Each row has a name. After each piece below comes the name of the row it's from, unless a question asks for something else. Each question is about the rows just above it. Places in a row count from 1.

[ 94 104 117 102 118 119  86 116 167  64 107  84 112 110] -> Z517
[129 144 181 144 115 172 155 171 144 116 169 107 104 173] -> Z802
[ 77 171  89 156 171 119 109 171 146 146 119 149 109 118] -> Z268
[ 82 156 170 170 144 147 133 170 155 146 148 148 170 154] -> Z589
Count the entries of [ 94 104 117 102 118 119]: => 6
Which row holds [156 170 170]? => Z589
Number of entries in [ 94 104 117 102 118 119  86 116 167  64 107  84 112 110]: => 14
Which row holds [171  89 156 171 119 109 171 146 146]? => Z268
find: [117 102 118 119] => Z517
Places of [171] in row Z268: => 2 5 8
Places of [170] in row Z589: => 3 4 8 13

[128 148 116 133  69  89  71 122 168 126 132 135 158 145 114 152 143 135
 129 177  83  95 122  63 164]  Z529
[141 151 118 120  66  89  63 121 173 122 133 141 164 153 100 164 145 134
 129 181  74  90 122  60 163]  Z237
[116 144 120 145  95  87  82 125 154 138 136 127 159 139 125 135 139 135
 136 169  97  96 121  76 160]  Z504
[117 129 125 139 121 113 117 124 129 133 132 125 131 126 132 127 136 135
 128 141 117 118 128 112 138]  Z213
Number of entries in [117 129 125 139 121 113 117 124 129 133 132 125 131 126 132 127]: => 16
Count the entries of [117 129 125 139 121 113 117 124 129]: => 9

[108 114 108 146 108 128  94 135 114 153 109 109 103  69 147 121 147 141
 120 105 151 117 106 108 142 109] -> Z898
[133 148 114 128 152 145 112 147 114  69 153 109 103 171 112 147 129 136
 134 123 107  98  65 102 146 145] -> Z87
[108 114 127 146 137 128  94 135 125 170 118 127 130  96 147 121 147 141
 136 105 151 117 106 130 110 130] -> Z399
Number of entries in [133 148 114 128]: => 4
Places of [109] in row Z898: => 11 12 26
Which row holds [114  69 153 109 103 171]? => Z87
Number of entries in [133 148 114 128 152 145 112 147 114  69 153 109 103 171 112 147 129]: => 17
Every place of [121] in Z399: => 16

[140 183 120 150 129 171 129 160] : Z579
[165 162 122 123  98 190 129 161] : Z718
[127 162 144 143 127 156 147 166] : Z147
At which places does Z147 hold [143]? => 4
Every place of [129] in Z579: => 5 7
Count the entries of [140 183 120 150]: => 4

[119 134 142 129 112 134] -> Z150
[175 138  62  74 174 129] -> Z61
[109 126 109 110 152 109] -> Z255
Places of [175] in row Z61: => 1
find: [174 129] => Z61
Count the entries of [119 134 142 129 112 134]: => 6
Every place of [109] in Z255: => 1 3 6
The row with [142 129 112] is => Z150
Which row holds [138  62  74]? => Z61
Number of entries in [109 126 109]: => 3

[126 141 134 116 137 108 152 152 183 119 145 141 132  99 131 151 105 133] -> Z5
[124 139 117 122 145 107 147 158 134 127 121 133 127 153 128 151 134 127] -> Z226
[121 128 127 134 140 139 143 130 120 124 140 128 122 116 111 109 148 138] -> Z895
[129 144 133 113 145 112 161 168 133 129 127 133 119 152 117 152 120 130] -> Z893
[110 148 133 129 156 115 173 173 171 110 156 140 128  97 104 129 135 148] -> Z310
[124 129 139 108 137 116 152 141 130 124 129 122 125 131 116 119 139 131] -> Z507
[121 128 127 134 140 139 143 130 120 124 140 128 122 116 111 129 146 143] -> Z293
[110 135 116 142 141 112 132 131 169 109 137 134 144 104 114 130 142 140] -> Z295
[110 140 132 137 147 120 154 155 170 110 156 135 131  92 109 117 137 142] -> Z137
[130 144 147 115 128 111 149 166 169 123 140 134 127 111 126 151 100 127] -> Z812
[110 148 133 129 156 115 173 173 171 110 142 143 139 104 136 132 143 143] -> Z543
Number of entries in [126 141 134 116 137 108 152 152 183]: => 9
find: [116 137 108 152] => Z5

[108  98 111 124 136 112  92 123 105 154 136 132 126 104]  Z805
[154  93  90 143 150 131 103 144 133 136 127 113 136 121]  Z210
[130 133 119 116 124 144 179 119 100 130 111 108 124 128]  Z729
[135 143 139 119 130 135 178 116  94 132 102 142 123 135]  Z183
[159  76 113  73 122  73 187 136  73 129 124 151 128 138]  Z71
[127 101 118 121 127 122 155 121 101 115 129 127 141 101]  Z186
[116 159 109 116 125 150 118 124 102 107 140 131 114 137]  Z865
[157 138  81 130 143 142 125 145 149 114 130 130 128 129]  Z717
[139 188 165 118 122 121  89 131  94 129 135 148 107 119]  Z974
[130 127 137 135 108 145 189 117 115 149 119 160 154 119]  Z404
Every place of [101] in Z186: => 2 9 14
At which places does Z71 hold [73]? => 4 6 9
Places of [127] in row Z186: => 1 5 12
Number of entries in [154  93  90 143 150 131 103 144 133 136 127 113]: => 12
How many entries does [139 188 165 118 122 121  89 131  94 129 135 148 107 119] have? => 14

[129 135 115 119 119 106 160 133 111 132 120 120 135 133 149 169 138 110
 139 132 159 126 145 105 134 130 114 128 127]  Z342
[130 121 115 119 132 106 164 121 127 110  84 127 121 122 107  89 119 106
 135 115 119 119 106 160 133 111 132 123 135]  Z774
[122 134 143 134 126 124  94 136 126 149 178 129 135 133 149 169 138 124
 122 141 141 138 154  91 123 148 122 133 120]  Z49
Places of [119] in row Z774: => 4 17 21 22
Every place of [106] in Z774: => 6 18 23
find: [106 135 115 119 119 106 160 133 111 132 123 135] => Z774

[ 94 127 113  90 167 158 122 131 143 143  91 104 189]  Z8
[101 140 105 130 146 148 133 133 112 143 104 114 139]  Z936
[ 77 137 125  88  86 150 154  88  92 134 145 151 178]  Z136
[149 130 142  99 102 130 149 100 112 132 127 125 140]  Z185
[150 132 120 123 156 139 129 138 131 141  91  97 167]  Z304
[141  96  96 149 141 150 141 133  94 141 104 110 122]  Z960
[100 147 101 145 137 149 138 132  97 144 109 115 124]  Z905
[142 159  94 193 124 134 155 136  66 148 113 109  91]  Z197
Count the entries of [150 132 120 123 156 139 129 138 131 141]: => 10
Number of entries in [150 132 120 123 156 139 129 138 131 141  91  97 167]: => 13
Every place of [141] in Z960: => 1 5 7 10

